A single turn carries every row of the set below to another of its rows. Some are shown first; where does it send the rows asked next?
Q810: [ 6 -6  4  0  6 -6 -4 20  3 -1 -9 17 16]
Q764: [ 10  -4  16   9 -13   1 -23  14 -10   9 -10  14   1]
Q659: [  2   6   2  11 -14  18 -19  12  -8   3  -2   1  -4]
Q961: [  4  -9   7  17   4   0 -21  10 -19   7  -7   9 -11]
Q376: [  9   1   8   6   0   1 -17   7  -8  22  -2  -4 -15]
Q543: [ 15   1   4   2  -6  16 -23  11 -11  19  -9  -3  -8]
Q626: [  1  -1 -12  -3   7  13  -1  22  -3   3 -11   3  16]
Q856: [  9  -7  -5   1  18  14  -3  16  -3  18 -10  -7   9]
Q113: [  8 -10   3  -1  17  -5  -8  25 -11   5  -9  17  11]
Q514: [  5  -6   4   5  25  -2  -4  22 -12   7 -10  11  12]
Q79: [ 7 -8  7  0 12 -5 -3 23  1  2 -9 13 17]
Q995: [ 12  -6  17  11  -9  -1 -24  15  -9  13 -13  14   6]
Q733: [ 16   1   3   1  -8  18 -22  12  -8  18  -7  -1  -7]
Q192: [  4  -3   9  15   2   0 -21  10 -19  11  -6  10 -13]
Q558: [  5  -5  12  15  -1  -1 -20  10 -18   7  -5  10 -12]
Q830: [  1   3  12  10 -17   0 -15  16   1   8   4   2   4]
Q482: [ 10  -6  16  10 -10   1 -23  15  -9  12  -9  16  -2]
Q841: [ 17   2   0  -2  -6  14 -24  12  -8  19 -11  -2  -4]
Q9: [  3   3   1   9 -13  18 -18  11 -10   4  -2  -2  -6]
Q223: [ -7   0  -7   5   2   5  -2  18  -2   0 -11   1  20]
Q163: [  1  -4 -13   1   6  18  -2  19  -2   8 -10  -1  14]
Q451: [-3 -1 -7  0 -1  3  0 17  5  0 -9  7 18]
Q215: [  8   0  11   7   0  -1 -17   8 -12  23  -1  -2 -14]
Q205: [ 7 -5  6  6 22 -6 -7 20 -9  4 -7 15 10]
Q861: [ 11  -6   0  -3  20   7  -3  15   0  14  -8 -11   9]
Q461: [ 8 -3  3  6 27 -1 -4 15 -8 15 -6 -1  7]
Q960: [  2   3  12   8 -20   4 -16  13  -2   9   0   3   1]
Q507: [  3  -5  -1   4  25   1  -1  15  -6  13 -10  -4   8]
Q367: [  4   3  -1   9 -11  18 -20  13  -8  -3  -2  -1  -4]
Q727: [  7  -8  -7  -4  15  12  -1  19   0  15 -12  -5  11]
Q458: [  6  -1   5   6   1  -3 -15  10  -9  24   1  -5 -13]
Q993: [-2  0 -3  0  5 -1  0 19  4 -3 -9  6 18]
Q420: [  1   1  14  11 -18   1 -16  12   1   9  -1   4   0]
Q946: [  4   1   0   4  27  -4  -6  15 -13   8  -8   0   7]
Q284: [ 5 -6 -8 -2  8 19 -4 25 -6  9 -8 -2 17]
Q891: [  2 -11   4  -1   4  -8  -3  18   5   1 -11   9  17]

Q507 turns into Q727
Q733 turns into Q659
Now find these:
Q764 turns into Q558
Q861 turns into Q284
Q458 turns into Q841
Q461 turns into Q856

A single turn carries every row of the set below to another of its rows. Some are shown first; where does it send the rows asked next?
Q305: [  8  -7   4 -25   1 -16   1   2   7   0  -4   8   2  10   0  16   0   7
   6  -6 -11  26  -1   2  -2  13  -3  -9  14 -18 -11  11  -1 -13  -3 -17]
Q282: [-21  11  21 -16  15 -20  -3   7 -11   7  -6 -22   8  11  -9  17   4  12
  -7 -10   6   7  11   6  -8  -7   4   1  17 -30  12  -2  -4 -19 -12   1]
Q503: [  6  -3   6  -6  -3 -25  -9   3  -1  10 -12 -10 -11   4  -7  15  10   6
   5   3 -26  17   0  -1  -1  11  -3   6  14 -11 -16   4 -11  -1 -23   0]
Q203: [  2  -5  -3  -9   2 -13 -13   4  -9   6  -2  -9  -2   3  -4  14  13   6
  -8  -3 -25  12   1  -1  12  12  -9  -7  20 -19 -14   5  -9 -10 -11 -17]
Q137: [ 10  -4   9  -9  -3 -23  -9   4  -5   7 -18 -11 -10   4 -10  16   5   8
   5   3 -25  14  -4   2  -9  11  -5   3  12 -16 -17  -2  -3  -6 -13  -6]
Q881: [  5  -4   4 -14  -6 -19  -8   4   8  -6   5  -1  -9   8  13  19  15  15
  -3   1 -11  19   1   0  17  11  -7 -19  21 -10  -4   4  -4   1  -6   1]
Q971: [ 10   7  14 -19   1 -31 -10  12   3  -8  -8  -4  -1  16   9  20   1  16
  14 -12 -13   6   2 -10  12  16  -4  -5  20  -8  -1   1 -19  -7  -9   0]
Q207: [  0 -11   8 -12  -9 -22  -3   6  -8  -6 -12  -1  -6   2  -8  11  10   7
  14   2 -18  13  -2  16   4   5   2 -10  11 -26 -10  -2 -15   0  -8   2]
Q36: [  8  -5   2 -13   2 -10 -11   4 -10   4  -5  -5   0   2  -5  16   5  11
  -5  -6 -23  10   2   2   5  10 -12  -8  19 -23 -16   4   1 -13  -2 -20]
Q297: [-16  -2   2 -20  -1   0   8  12   2   1  -5 -18 -14  16  12   9   0   9
   4 -14   9   2  15  16 -10  -2  13  -2  13 -11  16   8  -1  -8 -18  -1]
Q984: [-18  -3   2 -17  -1  -6   9  16   0   9  -3 -17  -8  17   6  13   6   6
   0 -18  13   3  13   7  -3  -6  15  -4  15 -11  18   4   0 -12 -18  11]
Q919: [-20  -3   4 -15   9  -2   1  15   2  15   2 -17   2  18   6  10   0   5
  -5 -23  14   1   9  -2  -4   2  12  -2  12  -8  12   6   3 -11 -14   0]
Q311: [-17   9  27 -16  12  -7   0   0   1   7  -7 -14   4   5  -5  16  -1  19
   2  -2   3   8  17  18 -11 -11   7   5  15 -32   4  11   0  -8 -10  -5]
Q243: [-27   9  24 -13  21 -15  -4   4 -11   2  -4 -19   1   5  -6  21  -2  11
  -6  -5   3   4   6  14  -7   5  -3   7  18 -28   6  -4  -1 -14 -16   1]
Q409: [ 17   1   4 -23  -9 -15   0   7  11   3 -12   1  -9   9  11  26   6  16
   6 -10 -12  10   2  -5  12  10  -3  -5  29 -13  -6   8  -2 -19  -9  -2]
Q504: [ -2 -10   7 -14  -2 -20 -13   9 -12 -10  -7  -3 -12  11  -3  11  -7  10
  15 -11 -28   0  10   2   7  -1  -1  -8  21 -12  -6   0 -13  -2 -14   3]
Q760: [-10   8  24  -8   8  -3  -2   4  11  18  -4 -17   1   3   1  16   5  20
  -3   1   7   6  11  16 -10  -3   6   7   7 -21   1  12   7   4  -6  -5]
Q885: [-21  12  24 -15  15 -13  -6   3  -9  -2 -12 -25   2  11  -4  14  -4  15
  -2  -4   2   6  16  11 -14  -4   1  -2  19 -27   9   0  -7 -16 -11  -9]
Q678: [-12   5   7 -13  -5  -6   4  11  -3  -2 -12 -30 -18  13   9  15  10  15
   0  -1   8   3  14  17 -12  -2   7  -6  13 -13  19  -2  -3  -6 -15   5]
Q708: [ -5  -9   7 -12  -7 -25  -3   3  -3  -4  -4   2  -3   3  -3  11  11   4
  15  -2 -16  19   2  11  11   8   2  -7  16 -23 -12   4 -21   2 -16   6]
Q681: [-14   4  14  -6  11   1  -6   9   9  18  -1 -22   2  10   9  11   1  14
  -9  -9   9  -2   7   9  -8   8   3   3   5 -10   2   8   6   3  -5 -13]
Q868: [  8  -5   4 -13  -6 -16 -10  11   4  -9   3  -2  -6  12  11  18   7  16
   4  -3 -10  11   5   0  13  11  -7 -23  14  -4  -1   3  -4   6   2  -3]
Q911: [-12   6  15  -8  13   2   5   5   2  18   4 -15   2  -1  -3  24   9  15
  -1  -2   9  10   9  12  -7   8   5  12   8 -16   2  16   9  -1 -14   3]
Q265: [-17  12  15  -9   6 -21  -3  12 -11   6 -11 -32  -3  14  -3  19  11  11
  -9  -6   8   4  10   5  -9  -3   1  -4  16 -20  17 -10  -5 -16 -14   7]
Q257: [-21   3  13 -13   4 -12   3  11   1  -1  -8 -21 -18  13   3  23   9   8
  -4   4   4   3   6  16  -4  -4   6  -4  17 -12  24  -4  -3  -8 -16  13]
Q557: [ -6  -7   7 -13   1 -22 -14   5  -9  -9   1  -2  -8  10   1  12  -4   9
  10 -13 -25   7  12  -3  15   4  -5  -8  27 -11  -9   4 -15  -3 -21   4]
Q255: [  8  -6   1 -16  -2  -8 -10   9  -1   8 -15  -4  -1   5   0  15  11  10
   2  -8 -17   3 -12  -6  11  15   3  -3  22 -23 -16   3 -10 -18  -7 -12]
Q60: [ 10  -4   1 -24  -5 -12   0   6   8   6 -16   3  -3   9   5  19   5   9
   6 -10 -11  12  -8  -5   7  15   2  -4  25 -20 -13   6  -6 -24  -9 -10]
Q895: [ -2  -1  11 -13   3 -32 -13   4   7  -7  -3  -5  -7  18   9  12  -1   7
   7  -5 -12  20  -1 -11   4  19  -7 -11  18  -2  -7  -2 -12  -2 -16   1]
Q527: [ 10  -4   8 -11  -2 -15 -12   9  -1   9 -16  -8  -5   4  -5  14  12  14
  10  -3 -22   1 -12  -6   7  12   8   6  15 -20 -16   3 -15  -8 -12  -2]
Q635: [-20   6  22 -15  18  -6   4   1  -6  10   2 -11   4  -1  -7  22   0  14
   0  -6   5   9   9  17  -7   3   4  13  14 -28   1  10   5  -9 -17   3]
Q264: [-24   9  21  -9  13 -19  -5   8  -6   0  -9 -26 -10  10  -1  23   6  10
  -8   4   3   2   3  13  -7   3  -2   0  17 -19  15 -11  -3 -10 -15   8]
Q474: [-15   9  23 -17  13 -15   1   4  -2  15  -1 -14   8   6 -10  18   5  17
  -4  -9   7  10  11   8  -8 -12  10   9  13 -31   6   9   4 -12 -13   5]
Q39: [  6   1  13 -19   1 -26 -12  11  -5  -8  -6  -1  -1  11   1  16   2  17
  18 -12 -20  -1   3  -5  16   7   3   0  19 -17  -3   5 -23  -4 -12   3]
Q495: [  6  -3  12 -16  -3 -22  -9  10  -2  -1 -10  -1  -1   5  -4  13  12  15
  19  -4 -19   3  -8   0  11   8  11   3  13 -23  -9   5 -23  -2 -12   4]
Q283: [ 15   6   8 -19  -7 -24  -4  11   8  -4  -8  -2  -3  12  14  26   9  18
   8  -8  -8   9   2  -5  17  16  -7 -11  23 -11  -1   2 -10 -10  -4   0]
Q251: [ 16  -4   5 -20  -4 -14  -4   4  10   0  -1   2 -13  12   6  21  -3  17
   6  -6 -19  16   9  -5   1   3  -4  -6  19  -2  -6  14   9  -4  -9  -4]
Q199: [-22  -1   2 -14  16   4   3  15   4   9   2 -16  -3  17   4  17   2   1
  -3  -9   9   3   9   2  -4   9   7  -4  13  -1  19  11  -2 -11 -14  -7]
Q959: [-14   5   8 -11  -4 -16   6  15  -3   7 -11 -27 -11  15   2  18  14   9
  -3  -7  12   5  12   9  -7  -5  10  -4  15 -13  20  -5  -2 -10 -17  16]
Q54: [-15   3  12  -7  11  -4  -3  13   6  22   3 -20   7  11   4  13   8  12
 -11 -14  15   3   3  -2  -4   5   8   2   6 -11   5   6   8  -3  -8  -1]
Q40: [-20  -2   5 -16   9   3   1  12   5   9  -1 -17  -2  18  12   6  -5   7
  -3 -19  11  -2  10  10  -8   7   8  -1   9  -9   9   8   1  -5 -11 -14]
Q934: [ 10  -5   2 -22  -3 -16  -5  -1   9   2   1   3 -16  10   5  20   3  13
  -1  -4 -23  20   6  -5   6   1  -3  -3  26  -7  -7  14   4 -10 -18  -2]
Q553: [-10   7  19  -9  10  -7  -1   8   5  23   3 -17   6   4  -3  19  11  19
  -9  -7  11   7   7   5  -4  -5  10   8   8 -21   3  10  11  -2  -8   5]
Q333: [-15   4   6  -6  15   6   1  12   4  18   4 -20   1   8   3  21   9   9
  -6  -4  11   6   8   3  -5  14   4   3   8  -4   9  13   5  -3 -11  -6]
Q304: [ -1  -6  10 -14   1 -29 -11  10   3 -11  -8  -4  -7  21   5  10  -6   6
  15  -7 -14  13  -1  -7  -1  16  -3 -14  11  -1  -3  -3 -14   1 -10  -2]
Q812: [-23  -2   5 -19   8  -2   7  14   4   1  -3 -14 -15  18   4  20   3   3
   0  -5   5   3  10  10  -3  -4  11  -6  19  -6  25   7  -4 -13 -17   5]
Q258: [-17  12  16 -10   5 -13  -5   9  -9  -3 -15 -35  -8  14   3  15   7  15
  -4   1   6   5  12  11 -15   3   0  -8  15 -18  15  -8  -7 -11 -12  -3]
Q302: [  2  -7   0 -24   3 -19  -2   0   6   2  -3   5  -1  10   0  13   6   0
   0  -5 -15  28  -5  -1   2  13  -1  -6  19 -18 -10  11  -9 -16 -13 -17]

Q60 turns into Q255
Q297 turns into Q40
Q257 turns into Q812
Now find these:
Q474 turns into Q282
Q708 turns into Q557
Q251 turns into Q305

A single turn carries every row of the set below to another of its rows. Some are shown first; where does it send the rows asked next?
Q450: [  6   2   2  17  -5  -9  -6   3 -11   2  17  11]
Q640: [ -7 -12  -1  29   6 -17  -1   4  -5   2  -6   0]
Q956: [-24 -15   1  13  10  -2   2 -18 -17  -1  10  -5]
Q815: [ 13  -4  -5  13   2 -10 -13  -4  -8   2  10  10]
Q905: [-21  -1  11  12   3   1   6 -11 -18  -6  16  -3]
Q416: [ -2  -9  -8   6  25  -1   7 -12 -12  -2  -2  10]
Q198: [ -1   0  -8  24  11 -20   0   1  -6  -1  -8  -1]
Q445: [ -8  -7  -9  20   7 -15  -4  -6 -18  13  12  13]
Q235: [  7  -2  -4  10   3  -1  -5 -14  -7 -16   7 -11]
Q189: [-12  -4 -14  17  17  -4  18  -4 -17   1   3   3]
Q77: [  4 -10 -12  15  10 -14 -11 -10 -12   9   8  12]
Q494: [-21  -1  11  16   4  -1   8 -13 -21  -4  15   1]
Q281: [ -7   0  -1  22  -2 -12   0   2 -18   9  17  13]
Q569: [ -3   9   9  12  -1   1   4  -9 -15 -14  14  -5]
Q114: [-21 -18  -1  17  11  -4   0 -20 -19   1   7  -1]
Q994: [ -3   2  15  17  12 -13  -3   0  -7  -2  -4  14]
Q850: [  2  -4  -4   6   6   0  -5 -16  -6 -15   8 -13]
Q806: [ -9 -12  13  25   6 -13  -3   3  -6   2  -3  10]
Q611: [  2 -14   8  16  -1   6   7   6  -4 -10   8   3]
Q592: [  2   9   2  16  15 -17  -1  -1  -8  -3  -7   7]
Q140: [ -4 -19 -10  13  10  -4  -7 -22 -10  -7   3  -9]
Q945: [ -5   7   8   7   1   2   2 -10 -12 -15  14  -8]
Q337: [  7 -14   5   5  14   6   0  -6  -4  -9   1  10]
Q606: [-10  -7  -4  22   1   0  18   7 -12  -4  10  -1]
Q726: [-10 -17  -9  10  11  -3  -5 -21 -10  -6   5 -12]

Q606 turns into Q337
Q445 turns into Q450
Q850 turns into Q956
Now find these:
Q114 turns into Q569
Q198 turns into Q806

A single turn carries every row of the set below to another of its rows. Some are shown first; where does it send the rows asked next?
Q962: [ 10  -8  -6  -3  -8   5 -11 -20   4  22  12   6  -4   8 -15  -8   8 -11
  -9  10  -8   8   0  -2   0 -10 -10  -1 -10   2   2   2  -5  -2]
Q101: [ 13  -5 -10   1   5  -3   6   3   8  11   5  15   0 -10  -1  -9  -7   4
  -7   4 -18   7   8  -6 -14  -2 -13  -1 -10   3  -8 -14  -8  -2]
Q88: [  0 -10   7   2  -7   5  10 -17 -11   9  -9 -13  -4   1 -11 -14  17   8
  -1   5  -3  19   4   5  -2   3  -7   4   6  -1  -8  -9  -3  -1]
Q59: [  3 -10  -6   3  -6   5  17  -7   1   6  -1 -12   3   7  -2  -9 -11  -1
  -1  22  -8  25 -11   6   3  -7 -19 -10   7 -11   2 -14  -6   2]
Q855: [ 11  -6  -8  -1  -6   5  -2  15   3  -4  18   9  -1 -15   5  -1   2   6
  12   8   1   7   6   2   1   4   8   4  -5   4  -1  -6   0  -8]
Q160: [ -5  -4   4  -3 -19  10   6  -4   0   7  -7 -15   6  -2 -17   1 -13   7
   0  11   1  -6  -2   3 -15  11  -6   6   8  -6  -2  -7  13  -5]
Q374: [  1  -6   5 -10  -9   7  15  10  21   2  16  -2  -4  11  -9 -13   7   1
   1  12   7   6 -10   9   8  -9  -7  13  -2   3  16  -1 -11   7]
Q162: [  2 -13  -4  -2  -6   8  18  -5   1   7  -5 -13   5   7   1  -9  -8   0
  -5  20 -10  27 -10   6   2  -8 -17 -10   9  -9   1 -10  -9   0]
Q332: [  3 -10  -1  -6  -3  -5   2   3  10   5   1 -14   1   2  -7  -4  -9  10
  -7  28   2  -6 -10  26 -11  -7  -9  -1   7   1  -8 -23   0   5]
Q723: [  2   2   7   2   0  -9  10 -12  -2  11   2 -13  -9  13 -16   2   4   4
   1  12 -11  -6   0   3  -1  -4 -10  12 -12  12   4   8 -10  12]
Q471: [  3 -11  -1   8   9  -8  -3   7  -3   8   0   7  10   8  13 -13   1   5
   3  12   6   4   4  10  10   7  -2 -11  14   7   1   4   2  -4]
Q170: [  1  -9  -9 -18  -6   3 -17  -5  10  19   1   3  12  -9  -3  -7 -10   4
  -7  14  -1   1   0  24  14   3  -7  -6   1  -4  -2  -6   5  -3]
Q76: [  5  -3 -20  -8   4   0   4  -1   6   4   7   4   8   6  15 -10 -12   8
  -2  13  -4   0  -6  16  18  13 -13 -12   4   2   9   1  -4   0]
Q509: [ 10  -6  -1  -9   2  -4  -2  12   2  -4  21   6   4 -23   2  -3  -4   7
   2  17   4  10   8   6   2   9  -5  -1 -10  -1   1  -4   2  -2]
Q996: [  6   2  -9   6  -8   3  15  -6  -2   4   7  -2  -4  16   4   1  -6  17
  11  -1   7  -8   6   5 -14   6 -10  11  10   9  12   6  -9  -3]
Q421: [  3  -5  -8  -5   7   0  -3   5  11   3   9  14   4 -11   5 -10  -1   4
 -10  12  -7   4  12  18  17   2  -3   8  -5   0  10 -10  -6  14]
Q791: [  8  -7   4  18 -10   2   2  -7   8   2   6   0   1  -3 -12  -1   2  11
  -3   6  -9   7  24   6 -18   8  -4   9  -5  -2  -5  -2  -3  17]
Q218: [  7  -7  -2  20 -11   8   9 -11   9   2  -1  -9   1   4 -10   2   4   4
  -2   7 -13  14  16   2 -13   3  -2   5   0  -9  -3  -5  -5  17]
Q577: [  1  -7   3 -14  -6   9  16   7  23   2  19  -6  -5   9  -7 -12   7   2
   1  10   4   5 -11   9   5  -8 -10  13  -6   3  14  -2 -13   5]
Q880: [ 12 -16  -8  -6 -12   6   0  10   4   4   7   6  -1  14  -2 -11   9  12
  -9   8   2  -8  -9   3   4  12 -11   3  13  17  -1   6 -12  -4]
Q463: [ -3  -4   2  -6 -23  15  14  -1   7   7  -1 -16   1   3 -19  -1  -7   8
   0   9   3   0  -3   3 -10   5  -5  17   4 -13   5  -7   7  -5]
Q454: [ -1  -9  -1  14  -9  -5   4   8  -1   5  -7   6   6  17  12 -12  -8   3
   2  21   3   1  -1  13   7   7   5  -4  12   9  -4  -1   6  -2]
Q176: [  7 -10  -6  -1  -6   5  -8 -23   4  23  10   4  -2   9 -15 -11   8  -9
 -14  13 -10   3  -1   0   1 -11 -13   1  -9   1   2   0  -9   0]
Q428: [ -8   6   3  -9  -7   5  20  -1   9   4   5  -9  -4   2 -18  -6   0  22
   8  16   1  13  -3   1  -8   4 -16   3  -6  -3   4   5 -13 -13]
Q249: [ -7  -5   0  -3  -6 -15 -12  -4   1  12   7   6  10  -4  -3  -5 -16   0
   2  21  11 -12  -4  14   8   4 -21   3  -4   7  -4  -9   1   3]
Q271: [  5   5 -13   5 -16   7  13 -16   4  12   7  -2  -7  20  -3  -1  -4   7
   6   3   2  -5   6   3 -13  -2 -12  12   3   7   9  11 -11   0]
Q528: [  4  -7  -6   6 -16 -14  -9  -9   4  11  11   9   7  -2  -6   0 -20   8
   6  22   4  -9  -1  11   2   2 -13   5 -14  -1 -10 -15   1  -1]

Q454 turns into Q855
Q374 turns into Q962
Now find these:
Q421 turns into Q170
Q271 turns into Q218
Q88 turns into Q428
Q332 turns into Q880
Q791 turns into Q160
Q162 turns into Q577
Q509 turns into Q249

